Each row has a name. Each piece below is followed by the name of the row it came from, unless a question asks for something else. Each question is about the rows just above it. Places in a row count from 1.

[ 62 139  73 182 160] = (36)
[108 144 114 163 107] = (14)
[141 105 148 148 119] = (169)
[ 96 122  94 144 110] = (121)
[141 125 115  99 169] = (66)
[ 95 132 128  67 141] = (49)
[ 96 122  94 181 110] = (82)
q: [ 62 139  73 182 160]	(36)
Among the named rows, does one hold [ 94 122] next to each other, in this order?	no
Does one of the named rows hold [107 163] side by side, in this order?	no

[145 145  96 134 157 160 136 128 137 129 127 128 149 138 101 110  96 117
 109 116 102 140 127 106 155 157 158 104] : (41)
[116 110 144 116 146 112 139 124 127  72 173  82 141 145  88  90 131 130
 116 157 113 107 146 112 183 144 153 137] : (79)
[145 145  96 134 157 160 136 128 137 129 127 128 149 138 133 135 165 138
 134 148 144 105 154 161 125  98 104 169] : (57)
The row with [145 145  96 134 157 160 136 128 137 129 127 128 149 138 133 135 165 138
 134 148 144 105 154 161 125  98 104 169] is	(57)
Does one of the named rows hold [102 116 109 117] side by side, in this order?	no
Is [136 128 137] printed in one of the named rows, side by side and in this order?	yes

[126 117 138 103 155 141 139 137 118 115 121 136 146 118 114 146 142 153
 103 150 140 103 130 134 113 110 132 128 124 109 124 111 115 124 142 124
 149 126 148 146 124 137 123] : (132)
[142 177  89 157 125 126 106 148 141 128 132 182 130 161 111 146 135 130
 152 154 119 148 153 140 106 122 167 103  96 104 129 124 139 132 106 128
 106  84 100 125 156 188  87] : (74)
[142 177  89 157 125 126 106 148 141 128 132 185 130 161 111 146 135 130
 152 154 118 148 153 140 106 122 167 103  96 104 129 128 139 132 106 128
 106  84 100 125 156 188  87] : (109)
[122 117 142  92 175 148 140 141 112 105 115 149 164 119  98 159 162 175
  90 162 146  87 138 136 100 102 143 128 115 102 118 106 112 118 149 120
 162 123 160 155 128 151 118] : (137)
tags:
[123] -> J860
[138] -> J438
[137] -> J13
[119] -> J581
[128] -> J516
[120] -> J321
[124] -> J841
[140] -> J231
[139] -> J833
Look up the entry of (132) at place 36 in the table:	J841
q: [142 177  89 157 125 126 106 148 141 128 132 182 130 161 111 146 135 130
 152 154 119 148 153 140 106 122 167 103  96 104 129 124 139 132 106 128
 106  84 100 125 156 188  87]	(74)
Is [124 109] printed in one of the named rows, side by side and in this order?	yes

[156 175 123 142  95 126 120 167 122 147 153 119 156 129 150 121 139  99
 100 151 144 117 104 128 148 143 154 117 136 146 105  76 140 134 121 114
 156 113] = (39)
[108 118 114 119 135 132 140 148 128 144 119 142 144 125 131 134 124 126
 118 118 126 123 140 135 138 137 133 124 134 135 128 102 152 115 138 128
 130 138] = (77)
[154 178 121 144 130 134 123 150 123 120 134 125 138 113 112  87 122 119
 119 145 153 148 115 135 146 127 165 119 128 141 108  87 129  92 132 125
 166 140] = (63)
The row with [154 178 121 144 130 134 123 150 123 120 134 125 138 113 112  87 122 119
 119 145 153 148 115 135 146 127 165 119 128 141 108  87 129  92 132 125
 166 140] is	(63)
Among the named rows, does one hold [119 141] next to each other, in this order?	no
Does one of the named rows hold [129  92 132 125 166] side by side, in this order?	yes

[140 172 138 122 138  97 111 153 110 118] : (116)
[ 98 148 122 110 104 146  77 158  91 165] : (76)
[159 118  92 117 171 110 123 138 118 106] : (84)
Among the named rows, does one hold [122 110 104 146] next to each other, in this order?	yes
Shared by (76) and (84):	[110]

[169 169 168  92  96  99] : (105)
[150  77  96 127 149  63] : (108)
[187 127 191 103 170 105] : (78)
[199 147 189 104 141 104] : (43)
[ 68 144 150  71  89 151] : (61)
Which value is in both (105) and (108)?	[96]
tags:
[127] -> J89
[144] -> J991
[169] -> J189
[128] -> J265
[77] -> J900
Look up the entry of (78) at place 2 in the table:	J89
The row with [199 147 189 104 141 104] is	(43)
q: [ 68 144 150  71  89 151]	(61)

[ 71 121  97  91 159 139 117  73] -> (5)
[161  68 104 140 165  86 135  91] -> (178)
[ 97  76  81 146 170 102  97 119] -> (111)
[166  78 132  71  83 156 169  90] -> (13)
[164  86 180 105  97 166 141 164] -> (177)
[ 98 184 143 181 176 105  89 169] -> (106)
[ 90 176 143 105 122 174 120 162] -> (186)
[162 177 122  91 164 140 183  87] -> (154)
[147  90 196  95 171 154 116 111] -> (180)
[175  72 173 165 169  96 122 145] -> (206)
[ 84  84 121  81 164 148 104  89] -> (10)
Where do [ 84  84 121  81 164 148 104  89] appear?	(10)
The one value in (206) and (186):	[122]
The one value in (177) and (154):	[164]
Is [ 84  84 121  80 164] printed in one of the named rows, side by side and in this order?	no

[150 111 102 124] = (42)
[146 103 119 118] = (88)
[159 127 119  93] = (110)
[146 144 119 103] = (129)
[121 121 128 182] = (91)
[159 104 149 114] = (45)
q: [159 104 149 114]	(45)
Which value is in both (129) and (110)?	[119]
Does one of the named rows hold [159 103 149 114] side by side, in this order?	no
Among the named rows, does one hold [159 104 149 114] next to each other, in this order?	yes

[128 123 123 124 127 126 127 138 130 129 125 129 128 127 128 144 121 123
 126 130 111 123 132 119 137 128 129 111 131 133 106 125 132 125 124 128
 133 119 134 122 125 132 133 182 123 121 130 159] = (134)
[126 134 127 132 129 141 124 168 127 123 126 132 115 130 125 120 135 126
 134 131 122 124 129 121 122 128 126 121 132 129 123 125 117 131 122 130
 108 129 101 133 130 125 130 113 121 125 138 108] = (73)
[129 126 138 132 137 129 123 144 116 126 125 132 115 129 120 132 125 130
 118 120 138 130 131 124 138 132 127 145 129 128 136 127 120 131 128 132
 120 125 147 130 125 122 124 127 131 128 128  99] = (160)
[124 125 130 121 130 126 130 135 131 126 130 128 137 131 129 125 126 126
 121 126 134 124 143 132 122 128 141 117 126 128 153 127 135 126 128 127
 126 125 127 111 127 115 141 133 124 123  93 148] = (157)
[129 129 129 129 123 122 125 142 120 130 132 127 124 129 127 133 126 131
 130 126 133 129 134 128 128 134 127 118 136 126 107 135 132 127 121 130
 124 137 113 130 129 134 130 113 132 131 138 118] = (173)
[125 141 127 126 137 129 130 155 136 134 127 130 127 125 127 129 124 136
 134 130 152 127 131 116 144 130 134 112 128 128 130 132 122 130 137 131
 112 129 125 126 130 130 124 128 128 124 137 144] = (92)
[131 122 128 132 124 134 130 114 130 121 125 128 141 129 128 123 136 136
 140 120 113 131 125 140 118 125 118 135 128 125 136 128 125 118 129 130
 142 123 132 121 130 137 136 136 122 121 137 170] = (166)
[131 131 127 129 128 129 126 154 129 126 128 129 119 122 131 134 115 135
 127 131 143 121 123 142 144 133 128 122 125 133 113 123 135 124 122 126
 122 131 131 136 125 118 152 181 135 132 125 138] = (123)
[130 125 126 125 131 134 128 104 132 130 125 127 134 126 130 128 130 131
 121 125 135 129 135 137 135 132 124 115 134 133 155 128 131 131 150 127
 123 127 126 120 126 139 126  97 126 129 114 168] = (25)
[130 137 123 127 136 122 127 131 137 122 124 127 114 129 129 131 123 131
 123 123 120 131 134 139  96 128 133 124 133 129 131 134 124 133 130 125
 130 128 138 130 130 113 131 138 118 122 147 128] = (170)
[128 139 129 130 124 125 128 111 122 123 128 131 131 127 124 116 128 123
 119 120 142 133 129 128 138 128 138 141 128 126 122 126 139 131 126 124
 115 125 106 129 126 133 139 124 121 117 131 138] = (33)
[135 124 123 125 136 122 129 133 126 125 126 127 142 131 119 142 131 129
 123 123 150 125 134 160 112 130 129 128 134 130 111 125 126 128 133 124
 130 130 126 125 128 112 133 124 125 136 135 121] = (52)
Is [132 130 120 142] printed in one of the named rows, side by side and in this order?	no
tags:
[138] -> J645
[111] -> J277
[131] -> J953
[128] -> J174
[136] -> J743
[142] -> J150
[135] -> J180
[143] -> J872
The tag of (173), keyed by place 8:	J150
Is [125 130 128] printed in one of the named rows, side by side and in this order?	yes
Is [121 123 126 130] printed in one of the named rows, side by side and in this order?	yes

